In the data rows, 128 means zero.
Here are some numbered points:
[ 67 130 133 152 170 147 105 125 162 131  72 113  91  98 211 196  84 124 127 128 103 120 152 122  57 141  98 192 151  99 104 141 165 255 148  95  68 160 160 105 167  90 135 102 131 126 112  97 157 129  88  71 147 133 122 155 146 137 117  98 133 162  95 124  82 155 121 134 128 132 121 120 129 138 125 127 130 153 125] 0
[138  98 192 172 154 110  37  21 232 152  77  98  15  69 241 199 100  26 147 145 103  84 114 168  90 120   0 156 117 125 142 207 159 130 114  84  28 165 224 141 229 120 103 103 137 100 155 136 151 146  36  83 246 185 170 179 130 106 163 115  78 162 107 131 124 128 176  84 175 151  57  82 161 180 184  61 167 121  81] 1
[136 120 133 115 111 111 125 127 135 142 154 119 145 131 124 113 144 120 143 138 143 124 106 130 110 110 145 111 103 150 137 123 108 128 113 165 126 114  91 122 120 143 127 151 121 116 144 145 104 106 131 129 126 126 147 141 128 116 146 130 118  91 133 146 135 115 133 115 137 144 121 131 132 143 138 121 139 110 124] 2
[ 98 122 138 117 100 106 136 122 116 137 147 119 149 119 113 109 150 117 188 143 149 123 107 132 136 107 137 122 107 155 140 116 131 131 102  61 136  56 121 141 117 147 106 163 117 115 143 158 120 128 130 127 129 138 154 131 105 109 150 152 104 123 121 143 146  89 132 112 134 110 133 128 132 125 141 124 125 129 123] 3
[112 143 127 123 117 125 146 130 123 122 145 143 145 146 109  95 136 130 125 116 136 127 129 127 135 136 134 112 134 121 128 120 121  92 128 142 140 117  78 120 116 127 127 128 127 139 129 133  79 140 146 141 117 116 116 118 115 164 135 134 135 100 155 122 134 139 127 136 131 148 120 130 125 133 130 131 117 118 123] 4
[141 139 175 123 134  84 117  67 125 121 139 144 140 152 107 118 124 109 128 115 116  73 122 162 126 144 120 124 128 114 125 157 119  53 101 164 112 113 100 169 142 108  89 139 164 138 177 128  96 146 117 132 143 135 122 109  91 137 184 126 108  87 119 113 130 165 224 118 192 146  95  97 222 157 176  79 124  59  72] 5
[ 80 233 122  69 169 127 139 141 100   0 119 236 111 174 112 123  67 149   0  16   0 101 211 136 135 232 115 101 164  56 103 139 106 122 145 132 136 142 137 131 127  55 119 123 255 219 124  71 110 220 140 134 124 112  64  49 112 173 140 134 163 105 121  12  39 179 131 171 137 136 132  86 140  88 144 120  10 106  90] 6
[120 126  99 118 115 145 161 160 123 123 144 118 133 132 105  80 157 140 124 138 141 167 118  92 153 116 147 102 117 145 137  97 109 139 139 162 161 136 101 108  93 148 155 171 104 124 102 130 116  90 180 131  99 103 116 124 137 138 110 152 162 117 152 142 144 110  85 139 100 142 149 234  80 119 100 166 122 149 170] 7
[124  93 255 125  60   0  87   1 110 174 173 102 143 109 101 108 183  28 203 160 140  31  28 224 143  82  32 110  36 184 193 176 116 122   0 114  68 121 135 255 144 179  10 160 124  94 255 255 106 125  84 132 187 228 205 154  49  73 255 122   0 111 122 163 172  89 238   0 255 101  12 113 230 192 240   0 135  93  72] 8
[102 120 118 129 122 138 119 138 138 138 100 118 128 122 141 110 115 122 134 137 115 140 128 121 110 124 132 158 131 114 127 127 132 140 137 109 136 147 133 130 145 130 138 132 114 117 121 133 173 141 119 123 132 118 143 114 162 120 112 154 133 132 171 132 124 120 123 134 122 129 129 148 120 115 112 137 130 225 138] 9
[132 119 132 121 103 112 137 135 118 134 143 127 153 127 103  84 149 114 130 141 160 124 104 146 165 106 149 117  97 158 165 123 109 125 119 136 133 134 116 161 112 155 120 131 108 117 137 147 120 121 139 140 119 133 145 132 127 126 130 153 109 142 109 145 197 115 131 116 135 100 131 150 129 137 140 122 126 124 126] 10
[ 62 143 136 114 126 124 139 130 114 106 139 149 133 150 104 113 122 129 102 106 107 125 138 144 132 143 137 111 134 120 117 134 110 139 135 155 138 158 120 140 119 120 137 149 143 142 130 124  95 143 127 139 129 124 118  93  82 143 140 156 149  99 188 111 124 131 134 141 130 147 127 130 143 130 141 121 109 103 116] 11
[100 115 127 173 158 156 107 136 190 133  87 107  47  97 207 193 105 123 129 130 123 139 138 114  86 131 111 165 133 119 115 143 178 205 157 100  83 155 162 109 151 116 152  57 124 119 102 113 152 126 125 103 145 130 129 166 158 117 114 121 134 145  73 134 110 151 118 131 119 161 132  98 119 142 119 135 153 219 137] 12
[119 136 100  98 113 146 150 154 128 125 137 150 138 125 111 113 136 151 112 123 132 160 136 111 149 142 135 107 145 128 135 106 102 147 138 134 150 130 106 114 102 128 143 127 121 142 108 120 137 108 148 137  83 104  96 122 112 126  96 138 142 115 138 128 138 127 105 153 102  69 141 153 109 114 103 156 114 127 151] 13
[120  59 136 123  70 106 127 122 128 214 172  91 169 127 121 110 213 115 187 207 238 125  48 131 150  36 144 112  87 204 187 108 130 136  19 121 145  79 122 147 111 217 133 148  91  76 142 194 113  85 132 128 129 150 165 159 120  71 141 102  89 119 112 203 152  66 136  89 130 119 122 146 137 139 130 125 145 135 141] 14
[129  75 127 133  88 129 125 131 134 132 158 110 138 125 126 118 154 128 153 159 159 131 104 120 132 105 127 129  98 153 156 111 121 126 109 132 148 131 144 135 130 158 134 148 103 109 135 156 111 100 129 189 111 131 149 146 133  62 123 107 120 133 145 157 129 108 122 113 124 116 119 136 134 136 116 131 174 134 144] 15
[126  13  98 207 116 171 116 146 148 255 117   0 115   0 250 160 152 116 207 240 195 185  91 103  86  46 125 163  97 164 153  90 160 172 142  92 107 142 157  67 128 175 163   7   0  38  79 140 184  86 133  76 110 138 172 255 178  62  86  92 123 173  55 230 127  56  76 100  74 137 131 187  44 142  82 177 255 148 215] 16
[125 153  91 100 133 170 163 168 115 119 147 154 164 148 116 123 122 162  84 102 118 164 156  90 161 154 155  96 171 111  99  80 112  94 159 144 194 120  68 100  93 118 150 127 126 161 104 107 119  87 146 142  92  61  75  85 124 181  94 121 180 104 161 112 126 151 104 167 104 133 165 153 105 115  95 164 111 134 146] 17
[154 107 112 148 134 153 114 147 154 170  93  89 112  97 133 156 120 131 156 138 138 151 131 100 117 112 126 182 132 139 139 122 181 126 165 127 113 217 148  65 139 130 166   4 112 106  96 117 168 127 122  78 122 139 140 161 196 117  74  92 133 172 108 151 121 129 100 124 105 158 134 136 103 143 108 155 175 148 161] 18
[136 147 122 122 127 128 140 126 115 126 140 142 134 152 112 131 127 154 124 119 129 121 140 124 105 143 143 119 142 119 103 119 127 110 117 126 129  96 121 124 117 120 130 144 140 144 124 128 105 143 128 130 116 114 120 101 126 137 134 164 134 125 111 115 140 143 129 147 127  92 157 125 129 117 126 132  98 127 128] 19
[105  99 144 115  61  94 127 122 103 170 152 105 163 119 125 102 184  93 194 174 183 113  48 137 135  63 128 100  73 202 167 118 118 112  81 112 130 138 117 155 124 186 117 135  60  93 153 187 101 102 134 127 146 152 172 145 118  96 132 142  89 123 126 171 155  23 130  91 141 121 131 136 128 132 150 109 139 115 125] 20
[142 160 104 117 134 152 165 160 126 118 133 149 115 154 133 112 127 172  84 100 102 148 160 104 159 154 156 112 158  97 105 114 112 116 155 132 158 139 110 107 105 118 144 138 135 166 103 102  99 126 164 144 105  99  90  98 128 170 107 130 157 129 130 105 114 156 108 153 106  98 139 135 114 100 101 156  78 117 139] 21
[126 125 100 118 127 140 149 145 112 135 148 131 147 139 117 112 147 166 120 123 142 147 130  94 161 126 144 120 130 134 107  83 141  25 130 113 134  49  97  82 104 141 149 115 120 130 108 127  99 111 168 144 108  99 120 131 131 142  95 137 141 127 138 133 143 117  97 146 102 100 152 136 105 118  98 154 122 154 160] 22
[162 124   0  97 103 205 200 229 127 134 151 123 155 137 117 110 164 179 127 147 183 255 127  10 167 121 184 119 126 151 123  28 102 110 213 173 220 128  75  23  62 156 177 104 107 131  16 132  98  96 207 128  21  39 106 136 161 130   0 142 195 120 139 154 157  90   0 147   5 150 255 255   0 102  24 255 141 172 255] 23
[131  97 137 108  77 103 139 122 113 140 156 117 189 114 117  95 156  90 138 168 178 117  73 139 137  80 148  97  70 188 185 127 114 107  65 144 142 133 140 154 112 169 114 143  89  93 151 172 114 130 137 127 135 149 173 148 120  92 135 146 107 115 160 165 161  68 127  84 136 146 119 131 133 142 143 110 127 129 123] 24
[ 75 111 122 201 147 149 105 132 176 153 100  94  88 103 226 166 117 119 130 147 135 138 127 114  50 116 102 151 140 120 126 126 172 168 140 103 106 145 141  99 156 124 162 112 111  99 110 123 139 115 116  84 124 146 134 195 164  96 115 121 123 183 122 141 112 124 114 122 108 137 125 122 104 145 116 141 173 119 145] 25
[194 137  88 109 123 156 158 168 103 125 138 135 133 141  87  98 134 148 108 125 126 147 140 102 131 132 182 114 136 140 119 102 115 155 149 158 170 138 118 106  99 136 160 127 127 138  95 111 121 116 163 124  97  98 108 112 134 129  99 155 157 103 165 124 125 125 105 150  92 121 171 141  78  48 100 156 111 138 158] 26
[107 101  78 200 148 205 127 164 159 163  91  76 110  55 252 207 118 143 137 156 140 198 131  52  74 106 107 219 137 130 120 102 164 171 157 125 124 158 143   0 137 127 246  63  68 102  48 118 155  91 135  82 107 125 136 207 219 126  63 113 142 186  23 161 115 125  58 126  57 121 169 160  14 139  72 189 187 171 197] 27
[136 138 148 123 127 103 125 106  90 132 139 146 143 137 113 123 128 122 128 118 122  95 131 155 144 134 140 114 122 120 119 133 130  91 108  99 110  91 121 157 128 122 106 128 150 148 159 132  78 152 127 144 149 126 125 116  86 145 146 131 114 102 109 113 142 125 182 127 162 102 128 109 164 133 147  99  92 120 101] 28
New points follow, each followed by the numbers of its two nearest points above by angle, nearest first.
[160 132 116 107 102 133 151 138  99 114 136 138 143 145 111 103 134 138 138 132 143 135 125 118 166 123 151  83 132 137 141 114 102 100 122 134 181 142 101 127 111 137 136 154 121 137 122 129 118 130 140 133 110 118 117 120 126 126 121 152 136 127 140 132 130 124 116 128 121 135 150 124 120  97 123 135 123  87 135] >> 26 17
[195 124 153 120 116 100 125 105 117 132 156 123 143 135  98 113 147 109 156 142 147 100 114 148 132 111 114 119  93 146 134 136 132 116  73 139 126 129 122 148 119 139  83 144 119 121 161 150 110 144 128 137 136 144 141 123 112 128 164 122  97 124  76 134 158 107 141  98 153 136 108 117 146 143 158 103 116 103 107] >> 8 24
[117 132  92 134 139 174 124 140 151 126  63 120 124 117 134 134 109 142 122 128 127 145 145 103  93 134 130 147 158 124 114 126 143 125 156 124 157 137 133 126 142 121 163 116 119 120  94 107 172 120 135 107 121  73 112 110 145 126  72 139 153 149 114 127 106 144 100 159 101 127 133 162  97 115  78 154 119 137 157] >> 27 23
[102 126 177 106 115  55 112  76 148 130 145 140 155 136 100  98 134  72 127 135 131  83 103 244 167 130 111 107  95 134 173 168 107 138  88 130 132 144 134 192 136 138  95 133 143 119 229 156 119 166  87 125 157 169 147 114  57 114 207 164  98  92 145 128 172 109 188  92 219 182  95 111 186 184 227  39 107 126  57] >> 8 5
[140 128 155 137 110  84 119  85 105 141 151 130 160 153 113 123 142 104 142 131 135 101 116 166 116 128 118 127 110 142 135 143 131 129  74 112 132  87 143 192 124 144 122 135 133 130 170 144 102 144 113 119 143 133 141 123 112 129 177 115 105  89 129 129 137 114 188 114 166  89  60 127 173 194 163  88 153 109  97] >> 8 5
[113  66 139 169 125 127  90 114 188 162 115  26 118   0 208 180 132 105 173 186 188 132  84 127  87  56 111 157  90 155 174 130 183 163 117  43  95 164 175 116 158 156 140 109  93  20 129 149 166  90 108  83 150 168 207 255 159  82 121 114  91 191  98 183 124  92 117  77 119 131 130 142 115 189 125 131 196 119 136] >> 16 25
[135 148 135 114 129 124 142 128  98 104 132 155 134 135 105 121 116 127  95  98 114 113 139 135 141 139 120 115 141 110 126 131  84  69 124 138 139 126 115 135 124 102 111 152 134 159 136 124 126 160 129 141 123 119 102 104 118 119 138 144 139 120 152 104 129 140 139 137 140 126 131  89 141  91 139 119 104 128 112] >> 6 11
[151 117 118 124  94 127 138 134 103 145 153 117 146 140 104 114 155 132 155 136 162 141 117 117 131 121 134 114 109 149 131 104 135  81 118 149 146  52 110 122 108 146 136 135 128 119 127 149 117 111 155 137 118 106 144 126 136 124 118 112 125 102 124 143 141 126 130 123 118 115 124 157 132 133 115 135 161 100 145] >> 22 14
[ 86 139 118 107 126 138 151 148 151 124 145 154 149 153 106 110 133 138 114 117 124 134 133 120 176 137 144 106 130 117 119 116 113 150 139 128 139 129 102 130 106 125 127 138 134 142 122 121 111 130 138 144 115 109 116 115 129 145 119 157 154 110 150 124 141 134 124 152 126 138 135 148 117 118 123 134 115 160 130] >> 17 13
[177 128 124  96 120 124 142 134 113 123 137 136 146 129 107  86 135 122 129 129 134 125 127 116 134 121 130  98 120 146 133 114  94 139 124 122 143 116 117 126 111 136 123 146 124 137 130 135 122 106 138 136 119 123 117 118 126 134 122 127 137 113 126 132 150 133 122 128 125 123 125 125 123  80 130 133 125 120 130] >> 26 13
[142 162 131 109 136 126 138 131 125 112 136 164 150 143 111 111 115 135  90  99 115 127 138 131 135 151 124 126 138  96 131 126 113  94 135 144 142 149 132 134 118 110 112 198 142 154 129 111  96 150 147 132 127 112 117 106 113 162 133 134 154 112 133 102 133 134 130 145 138 166 123 123 131 118 132 123  97 115 105] >> 6 11
[122 123 185 117 110  67 124  53 104 128 149 136 155 126 114 115 147  88 143 142 120  93  95 163 149 116 121  95  91 151 170 156 102 125 100 127 127 167 137 191 133 147  98 134 129 121 195 165 127 125  95 125 152 163 139 133  90  97 201 154  63 115 107 133 145 116 172  90 180  91 117 117 160 133 181  87 120  24  97] >> 8 5
[101 174 123  84 144 135 147 141 114  71 132 185 123 172 112 114 110 148  91  89  81 119 161 132 137 161 123 115 155 101 110 125 105 119 138 108 152 120 124 133 120  97 114 149 175 163 122 101 113 153 136 142 118 110  85  46 115 142 129 151 164 102 142  84 123 159 135 158 127 153 123 100 130  73 129 128  99 131 109] >> 6 11
[146 163 113 103 140 144 163 148 137 116 139 155 131 153 123 113 126 147  74  86 134 142 146 113 145 146 156 131 156 119 106  98 107  57 152 207 157 124 106 119 111 118 149 121 144 154 111  94  98 131 166 133  94  88  72 107 131 143 117 146 165  88 174 113 144 146 113 152 117 157 175 129 113 124 114 142 106 104 134] >> 17 21
[143 111 184 126  99  57 121  78 128 137 153 118 166 112  82 114 146  71 155 151 151 107  75 182 145 101 113 118  77 167 180 145  98 148  80 143 125 132 108 168 127 163  99 131 101 105 184 184 110 113 125 127 157 164 175 137  80  60 188 167  41 108 112 150 154 103 178  80 174 111 107 145 147 161 182  82 121 106  95] >> 8 24
[112 130 124 127 116 126 135 129 112 137 140 123 145 137 110 117 149 147 139 122 132 129 133 125 128 133 141 106 135 130 127 119 143 114 132 155 132  83 119 121 124 132 110 139 127 142 123 131 121 124 144 130 130 118 123 129 125 120 121  80 128 133 130 129 126 137 127 128 124 150 127 135 127 124 120 130 138 138 138] >> 22 4
[142 116 184 131 100  79  99  51 134 119 133 121 133 123 120 110 127  62 155 139 124  98 108 195 120 120  48 128  84 134 145 162 129 138  89  81 118 158 155 192 150 137  42 177 143 108 189 163 132 138 109 132 169 139 156 122  81 107 154 164  97 110 180 135 144 116 173 101 176  93  88 132 159 131 166  63 138 115  96] >> 8 1
[130 108 152 168 148 124  77 100 180 129  90  94  85  86 185 210 110  92 166 151 130 109 124 142 117 118  73 173 117 133 137 170 170 172 126   0  80 156 184 130 199 117 110  97 128 107 144 138 149 137  69  89 184 180 165 191 142  84 151 100 102 185  79 136 112 118 135 104 146 164  97 100 145 152 148 103 162 107 113] >> 1 0
[148 104 144 127 106 101 129  95 124 138 152 118 159 140 114 118 161 117 161 137 143 117 108 145 176 114  96 129  69 146 132 119 133 128  85 123 113  94 122 151 122 152 116 146 137 122 149 155 113 117 127 124 146 141 149 129 106 102 144  87  97  85 115 149 129 114 153 109 153 140 113 128 141 137 136 112 151 125 128] >> 8 14
[124 128 105 117 109 133 150 156 134 134 152 128 157 136 124 102 150 136 122 131 146 159 118 121 136 125 147 106 122 137 146 101  92 155 139 160 149 131  99 134 108 144 169 135 108 128 119 139  95 104 146 146 106 112 123 120 136 130 112 133 150 125 146 143 150 102 114 138 116 149 153 157 106 122 115 144 119 141 141] >> 7 23
[131 129 164 117 118  91 122  83  83 133 144 142 145 141 102 113 131 101 122 132 126  88 113 186 167 117 131 116 107 135 156 136 103 166  88 142 136 119 128 171 131 141  68 140 134 126 167 145 120 131 101 137 153 154 143 113  46 108 153 148 109  89 145 128 146 118 152  97 166 145 104  95 155 121 175  84 110  97  89] >> 8 5
[136 122 136 122 112 122 136 120 117 149 154 123 143 141 111 108 156 127 129 133 136 129 112 132 160 115 134 108 109 138 151 129 115  77 123 188 145 127 118 143 114 151 123 138 120 118 139 141 129 111 135 145 128 122 130 129 112 111 144 115 112 120 118 140 134 118 138 112 132  95 130 143 130 135 131 123 133 123 127] >> 10 2
[126 187 135 122 158 124 128 116 126  98 129 183 135 177 112 136 104 155 104  42  84 108 184 138 120 209 144 134 183  75  83 147 130 127 128 138 113  74 120 140 131  72 105 145 255 225 136 103 114 252 125 153 136 125  66  76 127 158 144 106 143  96 117  64  96 241 163 171 140 145 124  97 172 122 139 112  98 126  94] >> 6 19
[114 142 123  98 128 129 142 133 114 113 135 144 148 139 117 114 127 138 120 122 117 127 135 125 150 133 133 111 132 135 139 118 107 131 127 133 153 139 121 133 110 128 134 165 130 140 126 134 111 137 138 127 107 119 120 110 136 137 105 157 142 115 134 117 140 123 120 134 127  91 134 123 128 105 128 130 115 134 124] >> 13 21
[140 131 118 115 121 131 142 137 120 136 147 128 171 142 111 120 148 144 142 124 146 137 129 113 143 128 155 127 131 134 124 102 120 110 121 143 143   0 109 126 103 137 130 129 128 136 124 126  73 112 149 151 107 115 113 111 125 127 119  93 131 103 158 125 142 116 122 134 117 124 137 135 126 120 109 142 134 158 142] >> 22 4
[142 122 163 154 164 123  54 102 135 114  80 118  52  82 177 204  66  91 119 123  97 100 139 150  85 133  75 173 136 113 123 214 154 170 125  94  58 157 191 137 250 103 123  87 139 122 135 116 143 146  60  68 178 164 155 151 159  98 156 102 111 162 125 109  59 137 159 117 162 144 121  97 165 183 151  99 146 124  93] >> 1 0
[126  87 120 143 107 126 124 123 133 255 142  78 132  88 105 116 170 128 162 161 172 135 101 113 126 101 150 130 119 164 140 110 141 124 115 144 133  96  94 118 127 154 140 136 111  96 130 148 147  94 129 131 158 162 153 171 128 121 133 102 110 145 102 171 126 112 125 100 122 130 125 157 124 162 118 131 162 192 149] >> 14 16
[165 139 143 109 118 113 124 105 114 126 138 141 144 153 121 115 129 134 142 120 127  97 132 150 130 142 124 133 124 118 110 138 130  82 107 148 104 102 121 132 129 125 114 141 138 141 146 130 118 157 127 142 138 119 119 105 104 143 151  97 120  94 119 120 124 147 151 129 144 140 110 100 156 126 141 107 134 110 112] >> 5 28
[137 112 122 111  84 123 137 130  96 158 148 114 148 131 123 110 168 134 157 162 159 131 107 116 128 108 147 115 112 146 152 110 130 154  97 122 136   6 114 129 109 150 149 123 105 114 128 150 115 118 130 134 126 124 142 130 129 103 125 108 116 100 107 157 147  96 128 118 123 112 111 136 123 122 117 134 146 136 145] >> 14 3
[127 161 133 109 142 121 137 142  90 109 129 175 113 151 113 107 103 130  92  84 106  96 153 141 148 154 124 110 135 113 118 134 115 139 130 121 127 127 113 148 129 102 121 160 156 153 135 107 122 208 128 138 125 124 105  82 117 155 137 129 141 114 154  91 120 167 136 153 143 140 102 109 139 103 145 120 105 120 109] >> 6 11
[141 127 159 117 117  81 126 107 109 128 144 140 131 129  85  98 133  88 118 135 126  85 108 168 146 123 116 100 105 146 168 156 102 125 104 124 125 135 120 201 131 148  72 167 134 119 175 156 131 154 121 124 144 153 148 129  86 124 165 170  68 120 150 132 145  97 158  99 165 118 106 113 154 152 192  85 117  70  88] >> 8 5
[148 146 110 100 120 139 154 143 109 113 139 141 136 140 123 112 124 148 126 120 125 138 140 117 148 134 176 105 136 128 142 102 120 135 130 143 174 115 107 108 105 123 142 113 123 138 114 126 117 109 150 146 102 118 115 113 120 143 122 152 147 111 135 122 136 132 113 143 117 127 159 139 112  66 117 141 119 119 136] >> 26 17
[107 203 130 106 165 130 136 120 102  73 124 207 125 183 125 124 112 155  72  53 102 113 173 133 127 199 126 107 149  81  47 143 125 117 140 148 148 103  99 121 125  73 118 131 185 189 133  89 105 172 141 136 115  89  98  83 126 205 136 121 157  92 120  43 107 164 148 177 136 141 127 101 149 128 131 121  98 132 109] >> 6 21
[134 137 124 126 129 128 144 122 121 125 138 134 135 148 102 121 141 148 127 124 123 131 128 113 138 132 150 110 127 134 134 122 116 124 124 147 133 123 107 134 113 137 125 135 125 136 126 133 108 127 145 134 117 110 109 118 113 130 122 137 129 123 116 131 119 148 125 132 119  52 136 129 124 137 119 138 126 146 135] >> 13 19
[121 152 122 106 131 133 147 131 104  95 132 157 128 151 123 114 115 144 106  98 109 124 147 141 140 157 132 108 152 118 128 126  99 134 133 146 144 131 128 136 113 114 141 132 130 156 127 112 118 144 137 123 115 120  81  89 111 163 132 147 139 100 141 104 109 147 121 139 126 113 140 129 126 122 127 128  75 107 114] >> 6 21
[103 121  93 107 120 149 167 174 107 141 138 139 136 139 122 114 147 141 126 135 136 165 131  91 156 121 147 115 130 138 134  67 110 121 137 132 161 136 116 102  88 141 165 129  95 126 103 128 121 116 162 131  88 103 113 127 137 131 104 136 150 135 136 135 132 113  84 139  97 116 186 143  95  77 105 165 119 133 165] >> 23 7
[142 158 135 124 135 122 146 123  88  65 124 162 129 145 117 108 121 123 100 111 110 114 140 142 121 148 137  93 132 120 129 135  97 110 130 127 134 130 132 140 120 126 126 123 157 144 140 127 113 150 113 128 129 126 108 116 109 146 139 158 129  93 121 100 135 146 135 135 140 104 133 134 140 123 138 124  74 131 109] >> 6 28
[139 184 125 117 134 129 137 135 118  86 130 177 143 146 132 118 106 141  91  95  97 105 157 128 163 162 136 134 164  99  90 129  97 111 134  97 139 132 123 131 117  91 113 109 148 175 131 105 120 203 135 127 121 117 109  79  91 148 131 146 146 118 128  89 134 164 136 150 132 118 134  99 137 106 136 119  81 121 109] >> 6 21
[151 144 130 114 125 117 142 124 119 114 136 144 130 139 120 126 129 130 123 111 120 124 134 132 150 137 135 108 137 120 136 135 112 124 131 128 135 123 118 142 119 126 107 144 145 140 139 125 118 141 139 134 136 117 113 112 103 126 138 145 119 115 115 113 149 140 143 134 136 110 133 116 128 119 136 123 105 117 119] >> 28 19
[ 73 118 153 121 108  89 117  95 101 181 146 123 143 137 122 119 161 114 143 143 134 104 104 140 152 109 103 109 112 167 157 130 130 107 100 156 119 106 117 146 124 145  77 168 114 124 159 152 118 116 132 134 133 160 143 134 111 118 161 120 102 114 120 142 132 124 150  89 147 110 111 129 152 139 146 106 135 107 118] >> 8 20
[127 147 128 102 135 129 141 161  99 113 131 150 132 146 106 111 120 136 119 114  99 123 135 130 165 135 143  97 132 120 130 124 106 142 130 142 144 143 115 133 121 122 139 129 139 143 128 117 111 154 133 131 128 129 111 114 133 131 128 144 144 109 114 116 135 136 122 135 128 157 144 108 131 101 127 125 100 122 123] >> 6 21
[111 134  78 101 121 160 185 168 119 133 145 137 140 146  97 103 141 157 118 122 138 190 134  96 130 132 176 118 138 125 118  65 116 112 172 162 165 119  86  64  92 139 164 131 130 139  85 116 113  84 177 149  87  58 117 121 160 143  83 153 173 100 137 139 152 132  89 150  91 150 179 172  87 134  82 170 124 138 173] >> 23 7
[151 190 128 101 139 129 142 129 105  52 124 194 112 186 111 118  97 157  70  67  59 114 165 138 132 174 138 109 148  89 122 138  98 131 144 148 147 123 117 144 119  86 123 167 195 199 129 105 117 144 127 135 122 121  84  70 109 173 129 142 139 118 133  72 130 158 136 154 133 124 157 111 137 126 134 120  65 105 105] >> 6 21
[174 165 131 108 139 127 130 132 118 104 129 152 136 149 117 132 115 132 114 104 109 115 142 122 145 145 124 118 141  99 108 132 124 118 118 126 132 137 123 136 114 110 111 139 154 147 134 117 121 139 132 139 124 112 110 103 114 146 127 128 131 103  99 106 125 137 134 142 136 138 125 118 137 115 140 122  92 102 109] >> 6 21
[144 143 119 107 131 131 157 141 117 129 137 141 121 150 121 115 132 148  94 117 135 136 136 112 134 141 163 109 133 120 123 118 107  97 150 159 145 123 106 125 105 127 162 127 134 148 118 117 119 134 161 154 121 105 116 112 119 128 106 159 139 137 141 118 140 135 118 143 110 100 150 150 117 109 113 143 103 125 134] >> 21 17
[110 121 166 118 113  85 118 104 105 160 173 124 170 140 118 111 146 116 150 138 148 102 105 153 148 113 114 129 104 134 142 133 137 174  77 123 117  97 119 163 122 143  86 135 131 110 170 159  93 134 123 125 145 161 133 134  95 113 164 103  77 104 120 138 154 123 171 106 153 115  80 106 162 159 156  96 134 142 112] >> 8 3
[144 139 139 116 122 107 131 109 108 113 132 143 107 144 117 106 129 119 119 120 126 104 123 161 154 133 125 110 115 134 138 147 110 110 120 130 136 131 119 158 125 129 118 168 150 139 152 133 122 153 135 125 121 141 132 125 102 123 149 160 114 122 105 118 135 135 144 123 144 120 122 118 145 114 149 108 111  63 107] >> 5 28
[143 120 121 118 109 129 150 145 116 130 154 124 214 121 114  95 157 126 128 147 150 143 106 128 137 110 133 128 104 143 147 103 108 127 126 172 153 126 102 117 101 147 151 117  98 117 127 150 118  82 151 161 107 106 136 129 127 130 130 150 137 109 148 153 149 113 119 121 121 125 125 168 116 132 122 137 126 133 143] >> 7 10
[124 128 175 120 117  80 109  91 134 131 139 136 147 127 123 108 127  99 144 129 128  87 115 178 124 124  96 116 109 124 141 153 128 123  82 112 119 149 148 192 141 135  84 159 126 122 182 145 135 174 106 150 157 150 143 110 128 108 171 139 107 122 148 126 130 130 169 105 194 100  81 117 160 124 162  71 123  84  91] >> 8 5
[112 107 133 196 128 123  96 121 145 159 116  98 142  68  98 145 133 120 145 149 137 129 119 132 119 111 141 132 117 137 127 128 143 157 122 162 124 126  82 126 149 139 117 131 131 100 128 120 173 133 123 118 194 144 162 160 128 137 139   0 121 142 118 141 129 121 123 118 131 200 123 131 130 157 129 126 176 148 136] >> 16 18
[127 172 116 100 145 140 152 149  94  69 129 183 129 152  99 122 111 146  61  78 100 123 177 132 147 180 133 120 146  97  99 122 130 124 156 131 133 129 125 120 112  91 146 137 186 188 122  98 114 181 143 129 130  99  86  83 128 160 122 135 153  98 141  80 112 162 125 181 126 138 146 105 127  83 125 132  66 119 114] >> 6 21
[135 167 113 115 148 132 148 125 123  88 132 162 127 184 119 128 113 173  68  77 108 121 178 131 139 188 147 121 201  69  83 127 136 126 136  94 136  77 124 136 120  88 129 214 202 175 119  85 112 182 131 139 118  96  54  78 116 170 127  88 154 110 128  83 113 181 138 165 130 115 134  90 140 127 118 132  84 167 123] >> 6 21
[145 124 121 115 108 130 146 137 128 132 150 125 155 134 117 117 146 128 132 137 146 137 116  98 151 116 168  95 126 137 129 116 114 109 137 142 152 128  95 129 102 150 131 141 108 123 125 142 119  97 146 131 112 123 128 133 113 112 121 147 126 110 130 136 133 124 113 124 116 112 142 134 122 121 120 136 129 134 141] >> 7 23
[199 151 113 117 138 129 148 135 105  96 126 160 133 158 115 113 123 141 103 107 108 134 145 127 150 149 134 120 139 121 125 133 108  84 134 137 151 146  95 140 120 117 131 143 137 156 127 118 110 127 145 131  96 127 118 113 114 143 118 141 136 127 138 104 131 144 119 141 124 106 156 146 127 112 128 130  90 133 125] >> 21 17
[124 147 144 126 127 110 108  80 126 130 120 143 121 143  99 130 128 125 126 114  99  91 136 160 116 144  99 120 142 111 122 145 133 108 110 128 106 116 108 139 143 111  61 160 173 138 156 119 137 164 128 131 145 137 135 117 102 153 169 107 118 127 111 102 116 154 165 127 154 131 112  86 164 165 150  93 144  88  99] >> 5 28
